In the rows, zero is written as 128.
One turn sends every row of this set to another row. A few are shown first. Where does it send the rows asked after them?
j178: [140 126  98 123 107 122 129 123 124 128 144 100 120 121 143 139 114 116
 107 110 118  93 173 125 142 129 173 113 148  89  84 152 122 137 140 116
 101 121 105 164 135 118 116 126 151 139 135 111 151 137 114 145 125 111]
j556: [131 131 122 140 123 156 136 119 142 125 116 120 128 116 133 141 135 103
  81 134 101  70 171 123 129 109 162 106 151 129 100 119 132 142 143  94
 113 140 128 169 121 113 129 154 152 105 138 115 137 103 131 143 123 118]
j548: [127 114 120 136 120 140 118 121  96 137 135 116 113 105 111 145 125 105
  83 111 114 112 165 134 107 118 157  96 126 114 112 122  96 171 171 109
 123 140 114 129 118 123  89 134 139 131 133 123 170 134 129 136 124  96]
j738: [135 125 124 132 106 140 123 132 142 117 130 126 122 122 131 133 136 113
  77 122  81 134 161 138 147 134 171 117 107 138 112 146 118 152 153 117
 111 137 160 152 131 121 109 154 125 126 121 103 145 110 134 152 122 132]
j77: [123 121  97 129 112 162 132 167 129 136 126 111 112 131 163 148 125 112
 109 121 112 115 171 111 161 160 148 120 135 133 116 142 122 132 148 112
 136 132  93 133 150 117 133 162 142 100 130 115 138 119 141 133 128 132]
j275: [135 126  97 147  96 153 146 103 109 133 118 119 121 137 145 130 117 123
  93 146 134  94 139 125 140 139 136  98 142 139 112 127 101 127 153 102
 117 105  82 112 116 118 124 138 148 106 138 139 134 139 121 137 127 112]
j590: [138 104 103 101 123 156 144 112 121 153 141 125 117 117 123 148 113 119
  86 146 128 134 166 122 136 131 173 111 136 129 105 119 135 135 165 113
 114 115 123 139 118 133 110 152 129 109 139 130 124 121 101 149 102  91]
j359: [149 130  89 144  89 131 129 120 108 139 122  92  99 116 151 141 115 121
 111 100 131 106 161 116 140 132 163 128 134 130  94 167 130 141 153 125
 100 110  96 154 122 102  99 142 157 133 133 124 146 135 102 128  95 122]
j772: [124 122 110 131 117 162 121 162 118 143 130 105 112 119 148 151 129 111
  92 114 111 115 180 117 144 160 136 112 139 122 118 121 115 147 150 107
 138 145  90 124 157 116 111 161 149 109 135 123 143 119 148 138 133 121]
j116: [131 130 112 129 106 137 120 132 143 116 132 127 121 121 132 127 139 112
  76 131  84 132 162 137 139 141 174 116 117 122 114 145 127 153 154 108
 119 132 154 155 130 119 111 154 118 117 119  90 152 106 133 148 127 124]
j132: [132 121 115 137 100 165 131 122 119 131 109 141 120 120 126 124 119 137
 116 139 140 142 135 115 142 138 155 120 127 158 122 124  95 156 160 118
 140 159 114 140 134 106 124 149 135 125 125  98 129 123 129 111 110 126]
j445: [133 133 103 120 102 119 127 116 130 131 147 100 118 124 149 139 117 118
 105 114 115  93 170 127 140 131 176 105 144  93  84 151 127 130 146 118
 100 122 105 161 139 119 113 128 157 145 133 114 145 134 111 141 126 108]
j992: [131 120 104 113  90 151 138 125 164 134 114 134 111 118 152 140 109 127
 102 111 124 115 169 124 111 122 144  99 136 122 135 137 104 135 157 107
 102 115 123 145 115 136  91 124 138 125 141  91 145 131 134 128 142 121]
j960: [132 130  88 141  85 143 128 122 103 142 115 104  98 119 144 148 119 116
 120 108 133 120 151 120 135 139 152 136 118 143 108 173 119 154 164 123
 104 111 102 146 115  98  97 147 156 122 132 120 154 137 107 128  86 126]
j943: [113 146 100 155  95 145 139 116 125 118 132 120 114 115 135 118 126 125
 110 121 111 102 144 125 126 144 143 102 133  96  98 148 121 140 162  93
 126 138  82 143 125 102 132 152 151 114 138  80 158 126 124 106 129 122]
j565: [136 123  99 147  98 154 138  99 105 142 117 114 118 134 147 131 115 121
  94 141 130  96 133 125 138 134 138 100 142 137 110 127 106 131 157 105
 120 109  82 108 116 121 125 138 159 107 138 140 124 145 122 136 131 117]
j925: [136 135 109 119  92 164 137 132 147 133 111 134 133 148 140 121 139 139
 127 119 129 112 137 117 138 148 140 109 139 151  97 145 122 134 145 119
 122 155 106 144 135 102 116 160 152 136 132 100 148 122 116 121 109 141]
j444: [131 125  89 146  89 157 129 129 103 148 111 123  99 122 135 145 117 114
 107 105 125 129 147 128 138 145 141 128 102 159 122 160 113 151 173 117
 117 113 102 125 116 107  94 159 141 118 127 117 148 127 114 119  83 135]
j568: [125 115  99 128  99 137 133 103 135 133 129 123 126 113 140 125 124 108
  73 117 104 133 127 129 152 120 170 107 133 121 132 149 120 154 166 127
  99 123 129 144 109 132 117 157 133 145 148 101 140 114 134 148 116 142]
j361: [128 139  94 119 104 149 114 131 148 150 115 128 122 125 148 154 121 123
 110 120 112  90 170 144 116 131 166  93 113 132 115 121 132 134 156  98
 122 110 123 153 123 105  94 103 131 116 140 112 165 133 127 111 136 136]
j803: [137 142 109 142 125 154 110 136 115 142 120 118 128 129 127 150 128 115
 106 122 118  90 162 141 128 146 164 106 110 150  84 119 138 132 154 104
 132 119 106 154 136  77 120 126 132  95 121 129 149 124 117 118 114 128]
j538: [132 135 104 139 127 146 114 134 116 141 116 119 134 131 122 153 130 113
 115 125 119  86 162 142 131 144 170 109 110 153  88 113 137 129 155 103
 136 115 105 152 134  79 118 133 130  98 124 134 153 128 123 120 115 133]
j367: [119 119 123 136 124 156 114 151 106 145 128 110 108 113 143 151 133 110
  88 108 107 119 176 122 124 144 135 108 139 121 114 116 106 152 161 108
 140 143 104 115 152 110 110 150 143 107 131 130 159 135 150 145 133 108]
j353: [132 104 108 117 105 154 148 102 114 148 131 121 122 123 125 146 111 123
  88 154 132 124 151 128 137 139 168 104 136 116 109 122 122 137 158 108
 118 114 103 128 116 140 116 143 137 102 144 142 115 124 106 144 108  90]
j712: [137 123 109 110  96 166 133 128 142 131 111 135 124 148 144 122 141 134
 120 123 127 109 130 109 145 148 156 107 131 149  97 142 121 133 138 120
 127 160 105 146 138 110 122 158 140 131 126  91 145 126 118 115 108 140]
j986: [122 115 117 141 114 143 114 119  96 141 131 119 105 105 111 147 120 110
  81 112 107 113 165 127 109 116 160  99 124 115 111 115 101 175 172 106
 120 143 117 130 120 123  95 129 137 123 134 124 164 135 126 137 128  96]
j631: [138 117 117 141 102 168 131 129 117 129 103 129 120 119 123 138 123 136
 114 146 138 129 137 115 144 132 149 127 135 159 117 116  98 160 159 118
 139 165 117 144 126 102 127 160 142 120 128 104 132 121 130 120 104 126]
j800: [130 125  96 122  94 141 121 134 157 142 112 134 115 116 154 152 118 125
 107 117 114 102 161 142 101 126 154  91 126 124 125 126 117 126 160  95
 114 107 126 155 122 120  90 114 133 116 146 100 152 129 135 117 138 135]
j940: [123 108 109 138  96 139 140 118 144 127 127 119 126 120 142 119 125 107
  72 112 105 128 133 127 157 123 165 111 130 127 131 152 126 156 162 134
  92 133 131 147 111 126 118 150 133 137 148 101 135 115 135 149 129 136]
j695: [127 137 109 141 103 151 135  85 131 135 125 128 133 119 113 130 114 126
  94 123 109 108 144 152 124 117 140 100 139 139  92 140 113 142 190 118
 111 107 134 147 113  99 105 145 164 133 136 116 138 124 140 149 116 109]
j801: [118 140  89 124 116 152 115 109  91 155 141 119 120 103 115 137 131 121
  97 141 107 101 152 119 142 126 166 109 122 133  91 137  99 156 156 110
 155 142 111 139 133 116 137 167 158 134 126 115 153 120 116 128  98 129]
j75: [134  95 113  92 128 154 132 125 130 149 132 123 120 117 118 161 120 116
  99 129 122 133 177 123 132 125 184 115 125 130 104 127 126 138 165 124
 112 127 136 159 127 125 101 155 129 118 141 114 127 112 113 140  98  99]

j992 moves to j77
j960 moves to j800
Now these:
j631 moves to j568
j738 moves to j132
j695 moves to j943
j803 moves to j986
j178 moves to j538
j359 moves to j361

One turn sends every row of this set to another row. A few are shown first. Where does it send the rows asked after them?
j28: [161 106 116 117 133 133 132 129 128 114 107 148 119 156 137]
j650: [160 105 117 113 148 135 128 127 111  96 137 131 115 115 140]
j931: [153 110  97 106 138 123 130 130 120 139 122 113 112 130 129]
j4: [139 108 109 112 111 128 120 101 110 118 105 103 134 106 133]
j300: [142 119 111 134 127 131 118 110 132 145 110 160 129 136 127]
j928: [132 132 126 121  92 139 115 118 139  97 120 117 137 130 142]
j522: [147 110  99 125 107 132 123 131 119 146 147 126 118 119 131]
j52: [165 117 137 117 116 144 129 135 136 112 131 163 131 130 144]
j842: [145 131 106  97 120 124 119 114 131 141 121 138 131  99 130]
j436: [150 127 124 126 113 149 129 133 129 114 118 166 125 116 142]
j713: [144 110 111 116 111 133 123 103 102 109 110 106 137  98 132]
j263: [142 105 105 114 112 132 126 111 103 111 109  98 131 109 135]
j830: [142 125 118  95 122 127 115 105 132 125 121 152 133  91 142]
j156: [115 103 153 122 119 136 115 128 124 142 131 125 130 127 111]
j897: [163  99 124 125 132 131 128 127 131 134 122 145 121 159 136]
j339: [121 126 119 137 106 129 111 108 135 120 124 111 135 140 130]
j857: [124  94 132 107 134 120 117 119 109 128 101 121 122 148 137]
j718: [176 104 102 115 116 122 117 111 126 120 145 129 137 125 128]
j680: [145 117 121 123 113 130 112 111 135  95 123 106 139 152 135]
j978: [142 110 146 117 131 139 123 130 102  90 124 139 132 119 141]
j452: [165 112 107  92  93 129 126 122 136 131 128 131 127 115 147]
j860: [130 102 105 104 134 119 123 115 124 147 114 122 106 124 139]
j881: [119 120 140 110 123 127 105 102 121 129 108 150 145 111 134]
j325: [154 113 155 113 119 148 116 121 122 104 137 128 153 108 128]
j346: [147 109 153 106 112 151 138 110 123 122 113 122 110 145 147]
j730: [141 122 156 139 122 157 126 103 114 123 136 134 125 123 131]
j271: [126 107 144  99 109 133 109 106 137 148 110 121 148 123 126]
j947: [151 111 150 112 122 134 118  78 128 130 112 132 134 141 131]
j329: [150  94 152 108 132 129 114 118 123 112 130 125 141 140 108]
j354: [134 109 161  88 106 140 122 130 134 116 118 137 137 121 126]
j537: [142  89 143 114 128 138 125 135 118 130 124 100 125 144 128]
j570: [171 126 112 104 135 135 129 127 118 105 134 132 126 104 134]
j794: [140 120 127 125 114 136 119 112 141 153 125 163 131 131 137]

j339 moves to j680
j713 moves to j4
Now these:
j271 moves to j537
j300 moves to j28
j730 moves to j947
j156 moves to j329
j650 moves to j830
j570 moves to j842
j718 moves to j452
j978 moves to j881
j897 moves to j52

One turn sends every row of this set to another row. A few are shown first. Where does it send the rows asked after them?
j506: [126 130 131 111 143 145 112 116 124 121 123 134 130 143 165 127 130 112
 121 138 109 131 125 115 115 109 132 155 138 146 148 142 127 107 116 131]
j347: [125 125 128 129 113 113 111 107 101 106 109 127 134 135 131 150 153 152
 125 146 128 125 104 127 128 117 118 135 142 140 138 143 106 138 123 122]
j203: [127 122 115 115 158 146 136 116 137 118 128 146 117 129 122 112 120 115
 140 115 146 134 140 115 133 104 127 131 141 123 120 141 109 128 133  98]
j926: [133 126 130 106 126 136 118 143  94 151 132 132 114 133 115 132 109 116
 131 137 122 122 139 111 160 135 123 109 114 124 118 119 113 124 126 130]
j836: [122 127 137 124 136 147 119 106 120 112 137 137 138 139 168 119 133 121
 135 142 122 128 126 126 118 112 145 153 120 147 147 130 138 126 125 122]
j254: [118 122 141 131 127 114 106 106 113 113 118 110 143 134 138 153 150 128
 115 147 135 122 110 137 125 130 123 127 132 142 149 151 107 120 118 123]
j412: [117 108 133 136 132 119 118 127 128 120  99 110 132  98 119 134 134 142
 128 136 121 140 125 137 121 143 114 102 133 117 118 115  95 148 138 135]
j108: [120 122 134 131 143 121 116 128 131 131  93 104 133  95 115 148 138 132
 118 141 114 145 128 137 133 140  98 109 129 130 120 131 108 129 128 134]
j821: [126 105 131 123 133 122 143 148 109 128 105 111 132 134 104 130 137 143
 120 121 145 111 151 114 129 126 132 118 115 141 125 145 129 135 128 149]
j295: [130 124 132 127 124 118 106 112 113 121 111 114 140 137 136 134 136 139
 112 135 127 131 100 148 118 130 115 131 153 136 144 138  96 125 110 125]
j331: [129 132 127 145 138 111 120 145 132 124 117 147 122  96 126 133 119 136
 138 144 104 143 133 133 139 128 128 106 104 122 120 104 151 131 156 131]
j990: [133 114 136 126 132 114 142 142 116 129 113 108 115 142 116 135 137 131
 120 112 144 111 135 106 130 135 136 105 134 131 132 140 140 149 119 154]
j447: [140 128 135 123 126 127 116 135 101 155 145 138 112 123 115 131 114 115
 137 127 115 120 151 127 152 137 112 125 110 136 109 127 119 119 137 135]
j793: [140 153 124 146 139 116 117 142 138 131 107 149 117 104 112 138 108 147
 129 143  96 143 133 134 126 135 112 114 127 117 120 110 140 132 148 131]
j294: [128 149 123 121  93 111 128 137 133 151 122 138 132 132 138 121 119 132
 116 102 130 125 121 120 143 133 119 128 126 111 115 136 131 112 152 110]
j623: [148 116 138 140 138 113 147 107 121 118 131 150 117 131 133 127 131 113
 129 119 146 112 121 151 142 100 113 122 136 120 130 124 136 116 114 138]
j542: [122 133 143 117 146 159 122 109 127 135 123 142 133 138 156 122 141 121
 132 134 117 129 107 131 119 123 139 151 140 148 136 126 136 121 130 135]
j703: [132 141 118 137 127 140 135 130 149 117 130 147 133 126 130 111 119 138
 135 142 104 138 135 106 101 119 152 138 115 118 142 114 150 116 140 134]
j605: [132 115 144 136 132 116 135 105 119 113 120 154 113 140 125 131 123 129
 108 127 155 101 115 152 135 115 129 122 135 119 117 132 141 117 129 133]
j674: [120 143 114 128 110 104 131 130 146 155 135 145 132 151 124 123 134 131
 120 100 123 137 125 112 129 129 122 130 121 107 119 143 136 123 140 111]
j968: [119 115 110 125 148 139 139 133 138 113 116 150 127 121 135 102 127 126
 145 104 139 121 140 110 136 116 109 132 136 116 136 147 110 122 141 108]
j701: [128 147 123 147 145 114 115 149 131 124 115 141 122 113 137 136 108 143
 120 129  99 140 147 147 130 137 117 107 109 116 129 116 147 136 140 120]
j39: [137 151 124 137 136 126 131 138 155 127 127 142 143 129 129 122 120 118
 136 145 112 130 140 108  99 117 155 120 122 119 152 133 134 104 142 137]
j939: [121 105 133 135 125 121 114 120 127 113 111  95 126  83 114 137 130 133
 114 137 120 146 131 124 132 138 105 120 118 123 119 121 113 127 127 133]
j19: [134 147 112 135 133 130 130 140 147 121 133 136 123 125 147 131 128 128
 126 139 103 130 132 104 114 110 151 128 111 131 146 129 158 103 148 135]

j108 moves to j703
j447 moves to j203
Now these:
j294 moves to j623
j347 moves to j701
j19 moves to j295

